(in the rows, 128 means zero)
One turn moves every row onto another: examples first, then more rows asked
J_468: [101 137 134 134 156 143 104 137 116 103  89 102 113 124]
J_880: [112  96 118 140 152 141 116 126 133 111 100 116 143 118]
J_227: [110 120 117 123 158 138 133 126 126  86  82 150 141 118]
J_43: [135 136 136 137 171 134 112 148 142 100  81 105 117  94]
J_843: [115 109 129 104 150 131  97 135 139  90  70 142 130 108]
J_164: [156 125 131 125 141 150 138 150 131  97  94 126 108 146]
J_570: [130 121 118 137 166 160 131 134 139 124 115 110 118 109]
J_201: [126 129 119 116 132 150 108 126 131 101  67 140 126 153]
J_917: [130 126 134 137 142 172 116 154 130  97  63 106 117 114]
J_325: [111 126 147 141 141 158 122 139 124 110  74 141 137 133]
J_593: [130 131 122 130 158 136 121 156 150 106  74 123 127  83]
J_254: [105 110 123 114 154 141 113 120 123 123  83 125 117  86]
J_690: [149 113 128 119 134 159 142 124 140  86  93 139 138 105]
J_839: [153 126 154 112 146 125 133 121 139 114  94 138 115 122]
J_986: [116 101 121 141 148 149 118 126 137 113  99 115 150 122]
J_803: [130 112 149 109 129 137 123 114 118  88  86 129  96 120]
J_103: [117 122 109 136 156 127 104 126 130 123  89 127 119 145]
J_678: [132 149 140 113 140 153 127 135 118  77  82 127 101 105]
J_962: [141 110 122 107 142 146 120 144 116  92  69 138 145 107]
J_870: [140 152 112 143 141 156 132 146 141 116  70 121 124 127]
J_901: [102 137 138 132 156 143 103 135 110 103  90 112 109 129]
J_648: [137  90 106 115 138 137 116 121 151 108  82 132 127 113]
J_259: [130 154 143 128 153 139 125 146 130 122  80 132  96 132]
J_710: [107 121 145 113 165 138 119 121 126 113  94 111 106  94]
J_714: [125 121 104 121 141 147 101 130 141 122 105 107  96 110]
J_740: [136  89 104 111 145 142 113 124 151 109  81 130 121 105]
J_64: [112 120 131 124 162 128 112 107 149 107 101 117  98 124]
J_896: [136 113 142 118 142 128 109 120 103 102  71 129 107 128]
J_313: [148 108 124 121 136 160 146 126 144  91  91 131 135  99]
J_936: [126 123 110 120 153 163 142 151 151 120 107 121 119 104]
J_158: [139 149 144 113 140 162 133 136 121  84  81 127 101 110]
J_808: [138 107 138 121 127 145 121 141 160 122 105 118 113 128]
J_471: [138 137 118 159 140 158 119 125 134 125  81 118 127 123]
J_88: [129 159 141 125 157 142 119 148 130 119  80 129  97 123]
J_585: [155 123 140 137 139 158 123 116 154 109  97 132  97 110]
J_606: [126 138 145 129 139 140 121 111 141 106  95 136  85 125]
J_659: [149 126 138 104 138 151 130 141 153 104  72 134 105  91]
J_500: [141 105 126 131 163 146 114 114 162 110 102 113 109 109]
J_155: [110 141 115 127 143 150 128 162 117 112  76 116 129 124]
J_284: [139 141 121 112 160 128 112 109 121 113  95 128  97 104]
J_772: [120 122 119 118 121 158 121 111 141  99  85 148 126 138]
J_945: [118 120 138  96 151 134 113 134 148  74  85 136 116 110]
J_95: [125 113 115 119 144 146 124 148 120 106  76 123 150 141]
J_11: [148 124 138 112 139 156 130 150 155 110  76 133 101  93]
J_688: [153 112 124 135 131 160 136 128 131 100 108 129 109 137]
J_320: [118 118 110 128 159 124 107 120 127 120  85 129 116 144]
J_176: [129 121 103 120 159 152 127 140 133  74  71 115 120  99]
J_796: [125 137 123 115 142 150 125 158 112 100  69 131 124  91]

J_962 moves to J_585
J_740 moves to J_690
Where do these go?
J_839 moves to J_917
J_803 moves to J_870
J_471 moves to J_254
J_659 moves to J_158

One turn moves every row onto another: examples first, then more rows asked
J_643: [141 140 126 160 151 148 142 129 128 101 133 129 137 129 129 119 133 130
 128 115 136 134 128 133 121 135 151 168 119 114 149 125 117 143]
J_951: [132 140 117 122 148 111 103 150 124 123 138 117 123 134 135 112 125 111
 114 101 116 130 147 150 130 141 119 121 108 124 105 143 139 127]
J_849: [123 127 123 111 138 158 135 128 126 145 132 119 156 141 130 153 140 116
 114 129 143 140 135 155 149 132 121 130 130 138 141 133 136 111]
J_238: [130 148 151 132 129 119 134 128 137 132 127 133 126  98 128 107 128 138
 130 140 104 116 141 131 133 139 139 113 156 140 123 117 131 132]
J_529: [123 127 123 115 143 157 135 121 134 148 137 121 148 139 124 149 126 117
 123 132 148 134 134 155 153 131 115 136 123 140 152 130 143 109]
J_568: [143 139 123 154 153 146 130 114 119  99 143 133 136 130 131 106 135 132
 128 112 139 136 131 136 119 133 147 159 113 113 138 116 123 144]
J_997: [113 130 126 119 139 158 143 129 131 148 136 121 152 138 128 159 130 118
 120 137 131 132 132 154 148 141 116 127 123 140 143 125 121 111]
J_588: [111 128 118 107 117 141 102 123 131 130 136 126 122 131 121 137 121 151
 135 133 116 123 103 110 105 104 130 142  97 120 129 125 120 114]
J_705: [103 107 121 121 124  96 113 137 132 122 112 127 123 143 122 138 132 115
 112 122 140 116 119 127 133 135 160 122 136 128 138 155 123 151]
J_504: [107 134 123 124 115 142 108 128 122 132 135 130 125 125 127 136 113 155
 136 138 103 125 107 102 114 113 132 145  95 125 126 128 116 121]
J_785: [148 118 102 122 132 118 126 134 140 112 133 146 107 127 155 141 132 140
 106 110 107 117 144 136 124 101 108 131 121 116 135 134 112 129]
J_297: [116 125 125 116 137 162 144 116 128 154 141 123 143 142 127 156 128 110
 120 124 137 131 131 148 145 131 110 126 132 133 146 126 131 116]
J_189: [138 135 109 155 150 142 136 111 129 100 141 130 128 134 130 108 121 132
 130 110 139 130 133 136 121 129 143 164 111 114 150 119 122 149]
J_534: [130 151 148 128 128 122 128 120 140 131 135 139 121 110 137 102 123 128
 128 141 111 119 154 137 129 133 133 100 149 139 131 124 145 130]
J_235: [132 130 144 130 141 121 118 134 138 101 144 148 117 126 120 131 133 129
 125 118 153 117 124 145 143 115 108 119 113 108 125 134 138  93]
J_819: [115 139 120 115 116 130 105 119 122 135 138 126 124 134 127 139 108 152
 132 140 108 125 106 101 108 110 128 141  99 112 130 132 130 128]
J_535: [104 108 118 127 131 105 121 143 129 120 104 131 125 134 126 144 135 116
 108 128 137 109 114 123 131 134 166 123 131 139 137 149 111 143]
J_68: [121 134 124 115 133 155 136 126 142 154 134 122 150 130 133 150 124 119
 115 130 143 136 134 152 151 130 104 134 125 139 143 127 133 103]
J_799: [106 104 105 124 128  95 114 144 134 125 105 127 128 130 126 139 124 121
 105 120 148 109 115 124 138 129 152 119 125 140 132 145 127 144]
J_505: [119 140 119 120 116 141  95 130 138 126 137 135 111 124 131 131 111 152
 133 135 116 125 109 101 111 109 127 143  94 121 130 130 128 119]
J_877: [133 149 143 131 127 112 128 126 147 123 130 141 119 107 135  98 128 130
 124 131 112 115 147 135 130 138 126 104 153 140 133 116 132 133]
J_104: [109 110 110 124 122  98 124 136 134 127 101 130 129 130 128 131 123 112
 107 122 144 112 124 124 134 127 161 121 131 137 129 155 129 153]
J_393: [112 132 113 112 108 139 105 122 138 131 130 134 115 131 125 131 108 149
 132 139 117 119 111 104 106 104 127 144 100 117 135 136 120 121]
J_422: [112 102 111 123 124  97 125 134 135 116 104 131 131 129 125 136 139 120
 110 119 143 113 117 126 131 123 164 124 134 131 126 143 118 154]
J_31: [132 149 146 118 119 121 129 125 136 135 134 139 128 103 137 107 133 135
 127 141 107 122 149 135 119 130 132 102 152 136 124 117 133 134]
J_922: [145 141 119 106 130 112 111 149 118 138 113 155 137 118 146 129 129 125
 114 132 152 115 132 118 132 129 103 147 127 109 119 147 134 134]
J_416: [129 106 123 123 143 113 129 143 135 139 139 137 129 108 126 125 129 119
 140  88 143 116 124 139 125 112 101 147 103 130 134 110 129 142]
J_369: [150 131 124 156 155 147 137 112 131 108 138 131 130 136 131 120 128 129
 121 113 138 134 132 128 116 130 145 166 120 106 146 128 124 153]
J_703: [132 143 154 131 122 115 131 118 132 135 141 133 121 101 120 103 121 133
 126 133 112 122 143 138 130 131 134 108 160 132 130 122 135 131]
J_509: [141 142 108 163 152 143 133 122 130 102 139 133 137 133 140 116 127 119
 123 105 143 133 132 134 127 131 142 161 110 114 146 124 122 148]

J_529 moves to J_189
J_703 moves to J_297
Where do these go?
J_31 moves to J_849
J_238 moves to J_997
J_505 moves to J_799
J_416 moves to J_785

One turn moves every row onto another: examples first, then more rows asked
J_134: [143 137 125 111 139 133 148 106 131 145 108 128 147 124 139 159 126 146
 153 136 141 116 134]
J_404: [131 122 111 125 132 118 145 112 122 126 112 165 127 127 100 140 144 136
 126  82 145 121 107]
J_592: [157 136 113 104 138 117 139 128 115 124 126 133 119 115 108 159 110 121
 115 110 148  88 112]
J_980: [114 106 124 127 136 124 133 126 151 116 132 156 122 123 105 128 157 109
 118 122 159 118 122]
J_258: [132 106 144 105 134 121 127 111 142 138 154 126 103 113 108 173 129 132
 120 114 141 115 116]
J_506: [137 128 118 127 121 112 135  99 151 152 130 101 112 140 129 147 135 153
 129 119 124 120 130]
J_682: [120 121 111 112 130 134 137 115 153 120 116 166 122 147 117 151 138 150
 155 128 146 122 136]
J_838: [138 121 123 158 122 130 123 141 138 121 110 142 135 127  95 147 131 125
 129 102 129  98  99]
J_113: [127 107 107 119 108 117 117 121 132 115 125 133 113 135 130 155 125  92
 104 106 139 128 109]
J_55: [131 134 136 129 102 138 120 118 114 145 132 121 114 128 125 163 124 127
 105 102 119 120 104]
J_150: [123 114 135 131 125 130 126 137 128 121 131 100 130 114 105 131 126 130
 132 140 149  83 114]
J_394: [118 138 108 125 123 116 121 130  94 108 118 133 140 129 127 141 122 118
 120 131 155  93 117]
J_456: [130 141 120 122 132 125 129 110 133 121 117 129 106 125 144 143 137 127
 141 132 132 156 147]
J_377: [115 129 111 152 144 142 130 117 145 144 101 123 128 143 125 131 123 150
 139 126 140 133 131]
J_414: [127 149 128 133 120 126 136 116 125 135 114 125 129 131 112 129 117 115
 137 162 142 115 149]

J_456 moves to J_377
J_506 moves to J_682
J_592 moves to J_113
Where do these go?
J_394 moves to J_55
J_258 moves to J_980

One turn moves every row onto another: examples first, then more rows asked
J_9: [126 131 115 155 146 115 115 161 128 141 138 149  91 156 130]
J_117: [142 131 117 155 145 115 120 148 125 147 138 150  93 152 119]
J_524: [118 146 162 124 133 100 112 157 106 112  96 150 100 140 146]
J_311: [144 126 149 142 120 105 127 167 131 116  98 118 104 130 113]
J_959: [140 125 125 157 144 117 117 156 118 140 142 154 101 153 137]
J_219: [129 140 125 113 168 114 134 128 112 122 102 121 114 172 137]
J_338: [121 139 126 121 162 107 153 126 117 120 103 118 112 166 133]
J_691: [124 135 128 111 157 111 146 123 118 118 102 129 107 170 142]
J_332: [141 131 153 151 130  99 129 165 123 121  87 123 109 138 107]
J_398: [134 146 121 136 148 111 102 156 126  99 100 149 104 174 153]
J_27: [141 133 114 156 147 111 120 144 122 138 141 152  94 157 132]
J_312: [141 137 150 148 121 117 127 158 132 114  84 120 109 141 110]
J_56: [138 135 149 146 121 103 120 158 128 118  81 124 114 136 116]
J_899: [130 149 122 134 159 109 109 151 126  95 104 144 109 171 155]
J_166: [147 147 133 141 120 103 111 124 120 100 125 156 100 151 138]
J_738: [136 139 159 145 120 112 131 161 120 120  84 125 113 137 117]
J_217: [131 127 126 161 145 114 116 161 122 149 137 145  91 160 136]
J_484: [129 135 135 111 159 110 140 120 113 124 111 116 106 164 137]
J_280: [127 141 130 115 167 111 141 133 115 113  93 120 114 166 141]
J_642: [126 140 124 119 169 115 148 134 118 123 102 117 115 163 142]
J_375: [129 134 151 148 117 103 137 162 127 118  98 118 113 131 112]
J_746: [116 144 156 129 128  99 112 151  99 118  99 150 100 143 154]
J_380: [132 122 113 146 147 122 121 156 129 139 142 145  89 155 129]
J_840: [145 152 135 140 115 104 117 130 124  98 125 154 101 147 143]
J_495: [138 151 133 146 120 102 114 130 126 104 132 159  97 146 136]
J_978: [118 133 125 109 157 108 144 134 121 119 102 109 109 156 141]
J_153: [143 133 159 141 125 102 135 164 126 125  86 124 104 136 114]
J_623: [116 148 152 121 134 104 109 151 101 118 101 149 101 141 155]
J_132: [114 133 125 109 166 115 139 136 116 121 105 118 109 163 128]
J_812: [143 135 154 139 120 108 127 163 132 109  92 126 106 137 109]
J_206: [141 120 118 155 146 107 122 160 128 135 144 143  96 163 122]
J_523: [133 129 122 155 150 117 126 153 116 143 141 150  96 154 119]
J_715: [142 130 122 160 136 109 119 151 124 144 139 151  92 161 130]
J_928: [129 146 122 138 151 118 105 153 121  97  94 148 108 172 152]
J_251: [137 134 157 148 119 103 128 164 121 122  88 134 102 131 116]
J_122: [121 139 130 109 163 103 142 131 115 119 112 115 111 160 145]

J_251 moves to J_280
J_166 moves to J_746
J_153 moves to J_642
Where do these go?
J_9 moves to J_812
J_899 moves to J_495
J_375 moves to J_132
J_523 moves to J_332
J_959 moves to J_56
J_978 moves to J_380
J_840 moves to J_623
J_217 moves to J_312
J_219 moves to J_715

